Rows are one point carried round by a steady rotation, each followed by how many ticks it has turned.
The counts run from 0 to 443.
[  8  21   7   5  -8  17  15   7  -3   9   2 -11 -14   6  -8  -3  15  -3
  -2 -16 -12 -13  14  19  15  -7  18   4   9  14  -5 -11   1   9   6 -28
   7  17  11  13  10 -26   5  -1   5   1 -18 -12   0  -1  -4  11   3 -20
 -15  -5  17   4  -5  12 -12   4  11  -9] -> 107
[ -5  24  -4  -2   1  11  -4   2  -9  -1  -1 -11 -17 -20 -12   1  24  15
  -6 -28  -6  -3   6   1   3 -12   8   7  17  24  -9 -18  22  11   9 -13
   5  20   9   0   8 -21 -15 -21   2   6 -16   9   1  -2  -4  11  -1 -10
 -14  -6  15   7  -1  -9 -12  11   3  -4] -> 44
[ 14  29   2  -1 -12  24   3   3   7   2 -10 -21  -1 -12  -6  -1  11   8
  -9  -8 -12 -28   7   5  12  -2  12  -6  19   9  -2  -6  12  -3  -7 -27
  19  16  -7  -9  20 -14  -3  -4  -5 -12 -17  10   5   7  -1  14  13 -11
 -12  -6  15   0  11   6   1  -4  10  -1] -> 16
[-10  23 -19   5   0  12   5  -6  14   9  14 -15 -28 -11  -7  -4   9   0
  -2 -21 -10  -2  21   4   7  -1  14   3  22  16  -8  -7  21  -5  12 -15
  10  13  26   2  -5  -8  -4 -12  -8  -4 -13  -5   4  -4  16   5   4   2
 -19   6   9  -4  15  -2 -15   7  15   1] -> 174
[  2  18   2  -6  -7  22  -4   4   8  -4  -3 -13   8 -17 -10  -6  14   8
 -12 -11  -6 -31 -10  10  11  -1  15  -8  22  23   1   0  11  -9  -1 -24
  13  25  -7  -6   9 -19  -1 -15 -11 -10 -14  11   2   2  -5   0  15 -15
 -15  -5  16   4  11   1   8  -4   6   3] -> 341
[ -7  22   1   1 -21   2   1   0  18   1  17  -3  -9 -16 -12  -6   8 -20
  -5 -22 -13  -9   6   1   9  -4   9  10  14  18   2 -12  26  13   0 -15
   8  17  16   7   2 -11  -7 -13   5  -5 -29  -3  -2 -10   6   1  -7 -18
 -11  -5  20  13  -6   2 -10  13   8  -8] -> 133
[ 13  12  11  -3   1  17  15  -1 -12  11 -14   1 -15  -3 -19  -8  22   4
  -2 -15 -10 -10   8  -1  10  -2  12   5  25  12  -9  -4   8  10  14 -17
  -7  31  23  12  14 -25   3  -7 -10  -5  -9  -4  -8   7  -7   4   4  -4
 -21  -4   7  12  16   1  -8   4   9 -12] -> 425
[  4  22  14  -4  -1   8   4   0  -6   3  -7   1 -14  -8 -15  -5  20   4
  -3 -18  -4  -8   7  -1  12  -6  14   1  20  20  -6  -6  14  14  10 -18
 -12  28  21  16  17 -33   0 -16  -5   1 -13   0  -2   6  -6   7   5 -10
 -16  -4  16  13  -4   7  -3  12   7 -10] -> 423
[ -7  29  18  -2 -19  10  -1  -4  -6   2  -8  -8  -3 -13 -24   0  18   0
 -12 -16   3 -15  -2  -2  10   1   7   2  23  15   2  -2  11  -2   1 -20
  -1  35   1   5  22 -24   9  -4   0 -11 -13   7  -7   4  -8   4  19 -17
 -21  -2  14   8   2  12   0   0   9   2] -> 20
[  5  23 -11  -4 -10  22   4   2  18   4   2  -7  -8  -4   2 -13  10  -4
  -7  -9  -8 -29  26  18  11   1  24  -5  17  11  -2  -9  -2   0  -7 -23
  18   9  15  -7   8 -11 -10  -6  -3 -11 -14 -12   2  -9   9  16   9  -3
 -15   7  -2   0  18  11  -3   6  12   0] -> 200
[  1  19   1   5  -6   7   7  -8  -2  10   6 -14 -20  -2 -26  -1  13  -9
  -6 -17  -9  -6  13  17   7  -2   8  15  21   9  -1  -1  11   3  12 -26
  -2  26  23  15   7  -9  13   8  -6  -2 -15  -6 -12  -1   1 -10   9 -12
 -29  -1  12   6   8   5 -11   1  15  -4] -> 117
[ -5  24  -9   7   3  16   8  -4  -3  10  -3 -29 -13 -17 -10  -2  11   7
   2 -19 -16 -10   8  -2   9  -8   4   1  19  19  -6  -8  27 -13  10 -20
  16  22  -6  -2   3  -8  -7 -15   2  -9 -12  10   5  12   3  12  -2  -7
 -16  -6  12 -14  12  -9 -12 -11  10   4] -> 358
[-25  14  -5   1 -18   6   6  -5  -1  -3   9   6   2  -6 -24  -4   4 -17
   0 -19  -3 -20   3   8   5  11  19   8  21  12  -6   3  16  -5   0 -13
   2  30  21   1   6  -7   7 -13   0 -12 -16 -11 -12  -1  10   1  20  -4
 -24  15  -3  11  15   8  -1   5  12  -2] -> 214
[-25  16  -2  -1 -19   3   4  -6   4  -4  13  -1  -1  -6 -19  -2   1 -16
  -1 -18  -4 -22   4  13   9   8  19   4  21  15  -2   0  16  -4   0 -16
   1  27  21   5   5 -11   5 -13   2  -6 -18 -11 -10  -2  12   0  23  -7
 -23  12   3   5   5  14   3   6  13  -4] -> 213
[  6  21  15   4 -11  14  12  10  -4   5   0  -6 -10  -5  -8  -4  16  -8
  -5 -14 -17 -24 -10  22  16  -6  15   6  14  17  -5  -3   8   8   8 -16
   3  19   9  17  10 -26  11   0  -3  -5 -18 -12 -11  10  -7  -3   6 -18
 -20  -4  18  19   2   7  -7   5   9 -11] -> 432
[  3  24   0   5 -10  10   8   1   1   2   5 -13  -7  -8 -22   3  10 -21
 -15 -21 -17  -4  11  22   3   0  12  21  20   8 -12 -11  16  13   3 -17
  10  22  17   9  10  -3   6  -1   1  -2 -16 -12 -18  -1  -8   3  11  -5
 -23   0  11  16   8   2  -5   3  12 -14] -> 442
[-13  13   2 -11 -15  17  10   4   3  -4   7  -2   8  -7  -3  -7   6   4
  -1  -7  -7 -29 -12   6  21   1  10  -8  19  19  -1 -13  13   3  -7 -18
   9  31   6   2   3 -28  -9 -22   8   2 -32   5   2   5   8   8   7 -20
  -8   8   7   1  -8  10   1  -3   2  -7] -> 282
[ 12  16   6  -5  -8  19  12  -3  -2   5 -12 -11   6  -4 -13  -9   6   0
  -2  -2 -13 -37  -6  10  14   4   9   0  27   6  -1  -1   8  -3  -4 -29
  12  33   2  -3  14 -13  -5  -7  -5 -14 -22   6  -6  11  -1  -1  11 -12
 -16  -5   3   0  19   5   5 -13  10  -9] -> 338
[-19  12  -6 -11  -6   8   6  -9 -19   0   2  -9  -4 -11 -20   0  16   0
  -7 -17  -5  -7  -4  17   6  -2   3  16  27  21  -4 -13  12  -4   4 -11
   4  38  12   7  -1  -6  -4 -11   6   1 -16   2 -20   3  -2  -4   7  -8
 -30   7  -9   3   6 -10  -7  -5  -1  -2] -> 310
[  5  12  10  -6 -11  16  20   1  -2  13  -5  -7  -8  -8 -13  -5  14 -10
   2 -16 -18   2   7 -12  12  -8   1   7  24  14  -8 -13  23  10   7 -20
   6  34   8  12   7 -28  -4 -11   5  -9 -22   0  -4   7   1  11  -9 -14
  -8  -8  17   2   0  -2 -16  -4   6  -9] -> 415
[-19  18  -7   0 -15   7  -4  -5  13  -1  18 -17 -10 -10 -15  -2   1  -5
  -2 -19  -4 -21   9  14  13   4  19  -7  20  18   0  -3  17 -13  -4 -24
   4  20  17   6  -3  -9   7  -5  -1  -3 -16  -6   3  -3  16   6  21 -11
 -18   8  14  -3   3  15  -2   2  13   5] -> 211
[  9  27   8   8  -8  15  20   8   0  12  -2  -9 -13   5  -7  -2  16  -5
  -4 -13 -12 -17  12  16  16  -6  13  12   6   7  -6  -5  -1   9   8 -22
  10  20  11  11  12 -27   7   1   4  -5 -20 -13  -6  -1  -4   8   2 -19
 -18  -1  15  10  -1  14 -10   2  13 -13] -> 108
[-24  19  -6  -9 -10   4  -8  -7  -1 -10   6  -5  -4 -18 -15  -5   7   6
   5 -25  -2 -25   2   2  10   1  15  -5  20  26   0  -8  20  -1  -4 -17
  -2  20  13  -5   2 -13 -22 -27   4  -1 -18   7   2   0  13  11  11  -5
 -18   5  -1   0   2   3   3  11   7   1] -> 272
[-11  14   7   7 -14  12  15   3 -19   1  -7  -5  -1  -7 -24  -2  12  -4
   0 -25 -11 -22 -10  14   0   0  12  10  14  12 -13  -4  21   3   8 -21
  10  24  -3   1  15 -15   2 -13   8 -12 -15   0 -14  11  -2   3  12  -9
 -25   1   1   9  16  -6  -7   1   2  -4] -> 30
[ -7  27   0  -3  -1  18  17   3  -9   4  -7  -4   5   6 -13   0   9   6
  -5  -8  -2 -20   4  16  15   2  18   9  20   7  -7  -7  -2  -1  -2 -18
  11  33  10  -1  16 -20  -2 -15   9  -3 -17  -5 -12   3  -4  17  18 -10
 -22  13 -11   3   2  17   5  -7   7 -10] -> 293
[ -2   8  -7  -6   4  15  -2  -4 -13  -2  -2 -16 -14 -19 -12  -8  22  18
   0 -21 -13 -13   2  11   8 -11  11  -1  23  28  -8 -15  19   6  10 -18
  -6  22  14   9  -2 -18 -16 -21  -5   8 -11  11  -2   6   3   4  -4  -5
 -19  -9  10  -1   4 -13  -9   4   3  -3] -> 368
[  1  17 -11   3   0  21   4   4  -4   2  -5 -23   7 -12 -17   2  13   0
 -11 -23 -13 -12   9  18   5  -2  19   2  18  21 -14  -9  15 -10  -2 -28
  20  25  -4  -5   8  -7  -6 -15  -3  -2  -6   5  -1   0  -3  19  23  -5
 -15   0   8  -9  18  -5   3  -9   9   0] -> 349
[ -2  19 -12   3 -18  10   1   1  21   2  16 -13 -11 -17  -5  -6   5 -13
  -3 -22 -21 -18   8   9   7  -7  10   3  13  18  -2 -11  27   4   1 -21
  16   7  11  -1  -4  -5 -11 -11   0  -7 -27  -3   5  -8  10   0  -7  -9
  -8  -8  20   6   7  -5 -15   8  11  -4] -> 131
[-23  11  -6  -3 -16   7  11  -5   2   3   3  10  -3  -6 -19  -5   8 -16
  -1 -21  -2 -18   4   8   1  10  18   4  24  16  -7   3  18  -7   3 -13
   3  27  22  -4   4  -7   2 -15  -2 -14 -11 -11 -14  -3   9   0  21  -1
 -25  15  -9   8  21  -2  -3   4  11   1] -> 215
[  1  17   1   1 -10  12   2   0   1   2  10 -21 -13 -11 -19   5  15 -12
 -15 -17 -16  -2   9  24   7  -9  13   9  24  16  -5 -13  14   6   2 -22
   5  22  10  16   2  -8  13   4  -1   4 -17  -8 -10  -4  -5   0  14 -14
 -19   0  23   9   0   3 -10   4  11  -7] -> 440
[-19  22  -4  -9 -18   8   8 -17  -1   7   8 -15 -13 -11 -18  -3   4  -8
   1  -9  -3 -10  11  -3  13   4  -1   4  29  11   9 -12  21  -9  -5 -15
   6  36  15   4   4  -3  -4  -4  11  -9 -22   3 -11  -1  14   4   6 -13
 -28   9  -3  -7   0   6 -10  -8   7   3] -> 266
[ -7  12 -21  -9  -4  23  -6   3   3   1   4 -14  -7 -13  -7  -7  22   4
 -21 -12   3 -16  11  25   6  -5  18  -7  31  23   1 -12   3 -11  -4 -15
  14  23  15  -6  -6  -7  -7 -10  -9  -3  -8  -3  -6 -10   0   7  14  -6
 -20  13  -5  -3  16  -3  -6   1   5   9] -> 253
[  3  12  -3   0  -3  19   0  -8  -8   8 -12 -24  -9 -12 -26  -1  12   9
 -11 -18  -7 -19  11   6   1   3  10  -3  27  11  -9  -5  19 -12   4 -26
   7  25   8  -4  15  -9   4  -2  -9 -10  -2   7  -3   5  -2   8  20   0
 -21  -1   9  -9  24  -5  -3  -3  11   5] -> 24
[ 14  22   3   3  -2  19  16  -2  11   7  -8 -11 -10 -10  -7  -6   6   3
  -1 -11 -23  -8  10 -12  12  -1  10   7  23   5 -15  -9  24  10   6 -21
  14  20  13   0  11 -15  -8 -15 -11  -7 -19   6   5   5   1  10   2  -2
  -2  -7  19   5  15   2  -3  -7  14 -15] -> 418
[ -5  16  -7  -4 -12  17   4  -5  17  12   6 -10 -16  -9  -9 -11  10  -5
  -7  -4  -3 -20  15   2  13   3  13 -10  27  11   6   4  11 -18   4 -20
  11  24  18  -9   3  -8   3   1 -11 -21 -12  -4   0  -4  11   4  15  -4
 -19   8   0  -8  23   5  -7  -3  16  13] -> 208
[ -5  11 -22  -5   2  17   8  -4  -8   1  -1 -19  -4 -14 -11  -5  12   6
  -2 -18 -16 -19   3  21   5   3   7  12  27  15  -8 -17  16  -6   0 -14
  17  23   8  -8  -1   6 -18 -16   1  -2 -17   6 -11   4   5   7  -1  -2
 -23   3 -11  -5  16 -16  -8  -9   3  -5] -> 313
[-20  23 -13  -2  -8  18   7   6  21   3  11   0 -11 -20   3  -4  12   3
  -4 -18  -3 -13   1  -6   9  -6  13  -5  23  21  -5 -10  21  -8   5  -6
  18  21  14  -9  -5 -18 -12 -29  -1 -10 -17   2   6   0  15   8  -1  -7
 -10  11   8   3   5   3 -10   5   8   4] -> 227
[ -4   8   7  -9  -9  13   4  -4  -8   6  -3 -10   8  -7 -27  -1  18  -5
 -12 -14  -1  -3  -2   8   7  -3   8   6  28  20  -4  -8  10  -5  -2 -22
   7  46   2   8   4 -18   4  -8   0  -5 -13   5 -12  -2 -12  -1  19 -18
 -18   6  11  -2   7   0  -1 -14   2   0] -> 345
[ -8   8  -2  -1  -9  13  -4   9   8   2   8   4  -2  -9  -8  -8  20  -5
  -7 -24  -3 -16   7  17   7  -3  26  -9  13  28  -6  -1   6  -1   6 -21
   5  18  16   6   1 -26   8 -14  -9  -4  -9 -16  -1  -8  -2   1  22  -9
 -11   6  20  11   8   5  -5  12  10   1] -> 158
